The rows below fall into families. The same turns and mirrors carry the whole set onto itself and the rows of a family onto each other. For each named row, which other rows are in its family? Write them in the order they are listed.
These 28 rows form 7 families of 4 rows each.
J_245: [  8.4 -15.8  -8.6  -2.4  15.8 -34.1 -15.1   2.2   1.9  -6.3  23.3  -7.7
  15.8   3.5 -20.1   7.4  -6.3 -27.2  -3.2  13.1  -9.4   1.6 -11.7   8.7
  22.1  11.3 -25.9   3.1  10.5  13.7 -10.8  -3.6 -21.3 -12.9 -10.9  -1.3
  -0.2  -3.7 -15.2  17.2 -18.5   5.8 -20.1  -2.3  11.3 -11.5  -1.8   8.8
   4.0  -5.4  -3.4  17.7  -7.7  29.7 -15.0 -12.6  12.5  -5.5   2.8  11.9]
J_658: [-25.3  -6.4  -1.8  -7.6 -12.2 -26.9  -0.7   0.5   6.4   6.1   8.5   5.5
 -16.5  10.8   1.5   9.6   5.4   3.0 -17.9  -9.0  -1.0  12.1   1.7  16.7
   1.3  17.0 -16.2   6.4  -3.1  12.7 -13.1  13.5  -3.1 -20.6   6.0  -2.5
   9.9  -4.0 -20.1  16.6   2.2 -10.3  -8.9   6.0  20.2 -12.0   3.8  -3.5
  16.6  -7.3   2.9  11.8  -8.3  -6.8 -14.3  13.3  24.7  16.8  -3.9 -15.8]
J_351: [ -0.7  -7.7 -25.4  -7.7  13.2 -21.5   1.8   4.0  10.0  -4.7   3.9  11.9
  10.2  -0.2 -10.8  12.6  -8.6 -13.8  -4.8   5.7  -0.9 -13.9  -1.7  12.9
   0.1   2.5  -1.1  16.0 -19.3   2.3 -11.5   4.4  -5.4 -28.3   2.2 -16.7
  -2.9  12.3 -33.9  -7.5 -24.2   4.5   8.2  -1.4   6.1   2.0  20.3  -0.1
  13.2   5.4 -14.8  19.5 -16.1  31.6 -11.8   3.4  23.1  -1.5  -3.2   3.8]
J_485: [  6.9  -2.6  -5.5 -17.6   0.8 -12.5   5.0   1.9   4.5   7.8  14.6 -10.8
  11.2  -2.1  -3.4  -0.5  -4.5 -11.1 -15.7  -3.5   4.8   7.0  -3.3   8.9
   0.8   8.2  19.7  -9.1   0.0  10.8   0.7   7.4 -16.5   2.7  14.6  -9.0
   4.7  -2.9  -6.6   6.1 -11.5  24.5  -7.4  20.5  10.0 -13.8 -13.6   6.5
  12.2 -16.8   3.3  15.7 -15.3   4.0   5.7  -5.5  21.6  15.7   2.5 -20.8]
J_55: [  3.1   0.8  -3.7 -15.1   4.8 -12.4  11.2  -8.2   4.5  11.0  15.5  -8.4
  14.7   5.8 -17.0   5.1   0.2 -11.2  -5.0  -9.7   0.0   5.6   0.9  13.1
  -5.0  10.2  16.0 -11.1  -4.7  16.1  14.0  10.3 -22.4 -12.5   9.1  -2.0
   5.8   1.7  -1.3  10.8  -7.5  19.3   6.0  21.8  14.3 -14.2 -14.1   3.1
   6.6 -14.0  -2.6  12.8  -8.0   6.4   3.9   2.0  14.2  12.2   0.3 -22.5]
J_887: [  1.6  -4.8 -26.6  -8.5  13.3 -14.5   2.4   4.6   5.0  -0.5  -3.3   5.6
   5.4 -10.3   2.3  12.3  -8.2   2.4   1.3   4.5  -7.5  -5.4  -8.9   3.4
   5.2  13.4   3.3  15.5 -17.9   7.8  -5.2  -0.4  -3.2 -24.7  -3.5  -5.4
  -1.3  16.3 -31.2  -2.1 -26.3  -3.6  -5.2   0.3   6.8   6.9  14.7   3.0
   4.9   3.0 -20.9  15.0 -16.5  23.7  -9.5   7.1  26.9   1.8   7.2   8.8]
J_178: [  0.2 -14.7  -3.0  -1.6   4.0 -34.5 -14.4   5.8  15.6   5.6  16.1   7.7
  10.3   6.0  -5.9  12.2   9.1 -19.1 -14.9  -0.4 -14.1   4.8 -13.5  12.4
  32.8  11.1 -25.0   4.1  15.3  22.3 -13.8   4.1 -21.3 -26.3  -3.9  -3.7
   8.5  -7.0 -14.0  12.6  -8.7  -1.6 -14.1  -1.2   9.0  -8.6   4.7   1.9
  -4.9  -6.7  -1.7  15.5 -10.1  29.0  -6.8 -11.0  22.2  -5.2   3.3  11.6]
J_558: [  4.5  -7.2  -7.7 -10.5   3.2 -19.1   5.3  -2.3  17.6  12.5  12.2   0.5
   9.9   6.4   1.9   0.9  -1.6  -7.0 -14.1 -11.2   5.1   9.1  -9.5  14.3
   6.7  15.0   9.4 -10.0  -3.5  22.6   6.5  11.0 -21.5 -11.8  11.9 -10.0
  12.6  -3.2   3.6  13.1  -0.2  17.6   5.4  14.7  16.1  -7.9 -17.7  -0.4
   4.7 -15.9  -3.7  18.3 -10.5   5.6   6.1  -3.4  22.3  13.6  -2.9 -20.4]
J_547: [-19.6  -3.6  -0.5 -19.9  -9.7 -21.4  -3.2   3.3  -3.6   0.7  10.4  -9.3
 -11.3   9.6  -5.6  12.2   4.1  -2.7 -21.8   8.1   2.5  13.9   3.2  11.8
  -7.1  14.8  -6.6   5.4   4.9   3.9 -15.5   9.8   0.0  -6.3   6.2  -1.5
   7.1  -3.2 -25.9  10.7  -8.3  -9.7 -16.1  13.1  18.3 -17.4   5.2   1.4
  21.3 -16.5  12.0   6.8 -12.2 -10.3 -14.7  14.5  23.5  12.5   1.6 -14.9]
J_335: [ -6.5 -12.0 -22.2  -3.5  14.0 -33.2   6.5   3.4   6.4  -7.7   3.1  11.6
  11.1 -15.5  -5.7   3.1  -8.0 -12.0   0.2   6.4  -8.5 -15.5 -10.7  16.1
   2.0   7.8   2.3  11.7 -22.2   2.0 -13.6   3.3  -8.3 -19.4   0.4 -13.5
  -2.8  12.4 -22.2  -0.6 -28.2  -8.6   8.0  -4.1   6.7   1.4  20.3  -9.0
   4.4  -1.2 -11.8  12.3  -8.7  25.4 -10.5   3.1  18.8  -0.4  -0.7   8.9]
J_293: [ -3.6  -9.9 -28.7  -4.0   9.2 -21.7   3.8  -2.0  20.0   6.7  -5.0  17.7
   8.0  -4.9   1.2   6.1  -8.5  -8.3  -2.6   1.8  -2.1  -5.0  -9.4  13.8
  12.2   8.7  -2.6   9.9 -19.6   9.0 -17.3   4.8  -3.3 -36.1   4.8 -11.4
  11.4  11.0 -22.4  -9.7 -17.6  -1.7   0.6 -10.2   9.4   1.5  13.8  -2.3
   2.0  -2.2  -9.9  22.3 -14.9  27.6 -11.4   4.2  25.2  -2.3   1.4  -1.6]
J_737: [ -1.0  -8.7  -4.4  -5.7   8.6 -27.0 -13.2   3.3   4.5   0.4  21.6   4.1
  18.5   4.1 -22.9  11.5   6.7 -28.7  -5.2   6.8 -19.3  -1.9  -6.0   8.0
  22.7   8.6 -19.5   4.1  20.1  13.8  -4.3  -2.8 -24.6 -24.0  -8.0   4.2
   5.2  -2.1 -24.3  12.9 -15.4  -2.5 -15.3   5.4   2.5 -10.2   4.7  -1.0
  -6.6  -5.4  -0.5  10.6 -12.6  38.2 -10.1  -6.4  13.1  -6.0   2.9   5.7]
J_395: [ -8.6  -1.6 -29.8  -7.9  14.0 -16.6   5.9   0.7   9.6  -2.4   0.1   9.2
  17.6  -6.3 -11.9   8.4  -6.8 -11.7   5.6   4.0 -10.0 -10.8  -2.6  13.4
   2.9   5.3  -1.6  10.3 -15.3   1.6 -12.5   5.4  -6.4 -31.8  -3.6  -8.3
   1.9  14.1 -34.7  -7.5 -27.3  -5.7   6.3  -1.4   7.1  -1.9  13.0  -1.7
   3.4  -1.7 -10.9  16.3 -13.1  32.1 -12.4   4.4  23.2  -5.4   0.4  -1.2]
J_787: [-29.5  -0.1   0.0 -16.2 -12.3 -20.4   4.6   0.8   1.4   0.5  14.1  -4.4
  -7.6  12.9 -12.4  12.8   3.5  -0.4 -13.6  -8.8  -4.7   3.9   7.8  17.7
  -9.5  16.0 -11.3  -0.7   1.8   4.6  -5.2   9.6  -3.3 -16.5   0.6   6.3
   7.1   1.2 -28.9  18.7  -3.9  -9.8  -9.4  13.0  15.7 -17.4   7.8  -6.2
  15.6  -7.0   6.8   1.4  -6.0  -5.8 -15.1  15.0  12.2  15.4  -1.0 -17.3]
J_168: [-18.6  -7.1   0.7 -20.6  -6.7 -25.3   1.4   3.9   3.2  -5.5  16.5  -5.1
 -13.9  19.5  -6.6  20.0   3.3  -2.0 -23.8  -1.0   4.1   1.5   5.3  15.9
 -10.8  17.2 -14.0   7.6   0.6   3.4  -5.6   6.0  -1.4 -13.5   2.7  -3.9
  -0.7   1.3 -25.9  20.2  -1.7  -5.3  -5.5  12.0  19.1 -16.2  11.1 -12.0
  20.9  -1.6   4.0   5.8  -6.6  -2.9 -14.5  15.3  14.9  16.9  -5.1 -13.0]
J_671: [ 10.7 -16.4  -5.3 -10.2   7.5 -32.5 -16.6   8.4   5.2  -5.4  25.0   1.2
  11.8  12.8 -18.7  18.0   0.0 -28.4 -13.8   9.0 -10.1  -1.5 -10.9   8.7
  20.1  12.0 -24.6   9.0  16.4  10.6  -0.7  -3.8 -23.9 -23.8  -5.3  -6.1
   1.6  -2.4 -20.2  14.2 -13.9   6.2 -15.3   4.4   4.2  -9.8   5.8   0.0
   0.6   1.3   0.7  14.2 -14.8  37.3 -12.1  -3.8  13.8  -7.6   0.5   8.9]
J_856: [  5.1 -10.1  -5.8 -12.4   5.1 -30.5 -11.4   9.0   3.4  -4.6  20.7  -6.1
  14.6  -1.5 -14.1  12.9   4.1 -25.4 -14.9  13.1 -14.0   6.9 -14.3   7.8
  30.1   7.2 -16.6   3.0  17.7  10.8 -18.2  -1.0 -18.5 -14.0  -5.3  -5.4
   2.1  -4.2 -21.2   9.1 -19.5   5.2 -22.6   0.4  -0.6 -18.4   5.5   8.4
  -0.6  -7.6   3.7  14.2 -13.5  27.9  -4.4  -6.6  21.0 -12.1   6.7   6.9]
J_782: [-22.5 -15.1   0.5 -12.5 -12.0 -36.5   0.3   3.1  -4.9  -3.9  14.6  -0.5
 -12.7   5.3  -7.3   9.3  -1.7  -4.0 -15.8  -1.2  -4.4   4.6  -3.9  18.4
 -13.2  23.7  -7.8   3.4  -4.2   3.1  -2.9   7.0  -7.5  -8.6   7.1  -1.2
   6.0  -0.3 -15.4  22.5  -8.8 -14.0  -9.2  10.9  17.8 -16.1   9.9 -11.4
  14.7 -10.0   7.7  -1.3  -5.8  -8.5 -19.0  16.4  11.1  14.4  -0.7 -10.1]
J_961: [ -8.1  -8.5 -27.2  -4.7  21.4 -25.2   4.4  -2.4   8.8  -8.1   2.8   4.1
  11.4  -9.3 -11.8   3.7 -17.3 -15.3   1.3  12.4  -2.9 -12.3  -3.7  10.9
   4.1   5.4  -4.1   9.6 -20.2   4.3 -21.9   0.4   2.4 -18.9   0.8  -5.8
  -0.2  10.6 -31.3  -0.8 -24.4  -0.7  -0.9  -9.1   9.1   1.2  15.3  -1.1
  16.1  -0.3 -14.2  18.7 -12.6  23.6 -15.7  -5.2  17.9   5.3  -0.2   7.1]
J_285: [-21.2  -8.0   0.0 -13.9   1.2 -29.5   1.3  -3.9  -0.5  -5.1  15.3 -13.5
 -11.5  13.4 -11.3  12.7  -4.8  -5.6 -16.2   4.6   3.7   7.7   3.5  15.4
  -8.9  17.5 -18.3  -1.3  -3.2   7.9 -13.0   3.5   2.0  -7.8   0.9   5.1
   3.7  -2.8 -19.9  23.6  -5.8  -6.6 -13.8   5.2  21.7 -17.1   5.7  -3.9
  24.5 -10.6   3.2   6.7  -5.9 -12.7 -20.4   8.1   9.4  17.6  -0.3  -8.6]
J_982: [  4.8 -10.4   0.8  -5.5  -1.0 -24.3  10.0  -2.5  -1.5   5.3  17.3  -4.4
   6.7  -4.3 -10.2  -1.5  -4.6 -10.3  -6.0 -13.1   1.2   1.0  -7.8  15.5
  -7.0  11.4  14.7  -8.4 -14.8  11.1  11.2  10.7 -25.5  -1.2  13.2  -9.8
  -1.5  -2.4   7.2  12.8 -12.7  17.8   4.9  22.4  14.7 -14.9  -9.4   4.8
   8.0 -11.2  -4.2  13.2  -3.6   1.5   0.9   0.0  15.2  12.8  -0.8 -11.2]
J_372: [  4.0  -5.9  -6.4  -9.9   8.5 -16.7  11.7  -5.0   5.3   2.5  17.8 -15.1
   9.1   1.3  -9.9  -0.9 -14.2  -8.9  -7.3  -8.8   8.5  -0.3  -4.7  12.9
  -4.0   8.1   8.1 -13.9 -14.4  10.9   2.5   5.8 -15.6  -1.7   6.6  -4.5
  -0.7  -1.9  -0.1  14.1  -8.9  27.9  -3.8  12.7  17.6 -13.9 -13.5  10.1
  17.6 -10.2  -7.4  18.2  -6.4   0.6   0.1  -5.8  11.2  17.4  -1.0 -16.1]
J_672: [ 12.1  -3.8  -7.2 -15.3   6.6  -8.2   8.3  -3.6   0.6   8.6  12.0  -8.8
   4.5   0.1  -2.9  13.1  -5.9   0.9  -8.0  -6.9  -0.5   8.4  -8.5   2.2
   2.6  18.4  17.3  -7.0  -7.4  20.4  19.7   1.3 -19.0 -11.6   6.2  -2.0
   1.4   4.2  -0.1  15.5  -8.1  19.6  -6.3  20.2  10.4  -7.2  -9.8   7.1
   5.8  -6.2 -16.4  14.6 -10.9   2.1   6.5   4.0  22.0  13.6   6.9  -9.8]
J_659: [ 10.9 -12.5  -6.1  -9.1   8.7 -22.8 -15.1   7.4   1.1   1.1  17.2   0.3
   8.5   1.2  -8.4  17.4   1.4 -14.1  -7.2   9.0 -18.7   2.2 -14.5  -0.3
  25.1  20.5 -16.1   7.3  17.1  20.3   5.0  -8.6 -20.8 -18.1 -10.2   4.5
   3.0   0.4 -20.6  20.4 -15.2  -1.7 -25.5   6.9   4.1  -3.1   1.6   2.0
  -5.7  -1.0 -11.7   9.2 -15.2  29.4  -7.0  -6.2  18.8   0.4   8.7  16.9]
J_643: [  5.7 -20.3  -1.7  -0.3   5.3 -39.6 -10.7   4.0  -4.3  -4.4  22.2   5.4
   8.3  -5.0 -16.8   7.7  -0.3 -26.2  -3.4  10.1 -14.8  -1.0 -17.9  13.7
  22.3  13.5 -19.2   4.8   8.6   9.1  -4.0  -2.6 -28.3 -18.7  -5.5  -4.1
   1.0  -2.9  -9.8  13.4 -19.7  -4.8 -18.3   2.4   5.8 -14.4   3.0  -0.7
  -9.7  -3.7  -0.8  11.9  -6.3  32.7 -15.7  -2.2  12.2  -8.5   3.3  12.7]
J_67: [ 13.3  -5.7  -2.0 -14.1   3.8 -13.1   7.9  -3.6   3.4   5.5  19.8  -7.4
   3.9  10.6  -9.9   7.3  -5.6 -11.4 -11.4  -7.0  10.3   0.0  -2.7  11.1
  -3.8   7.9  10.2  -5.6  -9.3  10.2  14.0   5.5 -22.6  -9.3  10.5 -10.7
  -1.0   0.9  -1.9   8.5  -5.7  29.0   0.4  22.0  15.4 -16.5 -11.3   1.8
  10.6  -4.3  -5.6  20.6  -9.2   9.7   4.3   1.2  14.6  13.1  -4.1 -19.2]
J_19: [-18.2  -4.7  -3.2 -19.9  -9.7 -20.0   1.9   5.4  -0.8  -0.1  11.7  -6.6
 -15.2   7.7   1.0  19.9   0.1  10.3 -17.6  -4.2  -6.7   8.2  -2.0   5.2
  -0.9  24.6  -9.3   5.9   0.3  11.4   0.5   1.3  -0.7 -13.0  -1.4   6.2
   2.8   2.4 -26.1  26.2  -5.9  -8.5 -18.5  11.2  13.4  -9.2   9.9  -5.1
  14.7  -0.3  -6.8   1.6 -10.3  -9.0 -11.0  15.0  21.4  17.3   5.8  -4.3]
J_249: [ -4.8  -3.1 -25.5 -13.1  15.4 -21.2   5.1  -0.2   8.4  -1.9   0.0   6.0
  10.7 -11.8  -6.8   7.9  -8.2 -17.4  -7.0  19.8  -3.0  -4.5  -6.6   7.2
  10.5   2.8   9.4   9.0 -13.5   2.0 -24.3   0.4   2.9 -21.5   8.1 -11.2
   2.9  10.4 -30.1 -11.7 -25.2  -2.1  -7.7  -6.3  -0.5  -7.1  18.8   0.5
   9.6  -4.8  -8.0  18.5 -19.0  23.1  -6.4   1.8  25.1  -5.2   5.3  -0.5]

The rest of the family of J_178: J_658, J_558, J_293
The rest of the family of J_67: J_351, J_168, J_671
The rest of the family of J_547: J_485, J_856, J_249
The rest of the family of J_982: J_335, J_782, J_643
The rest of the family of J_285: J_245, J_961, J_372

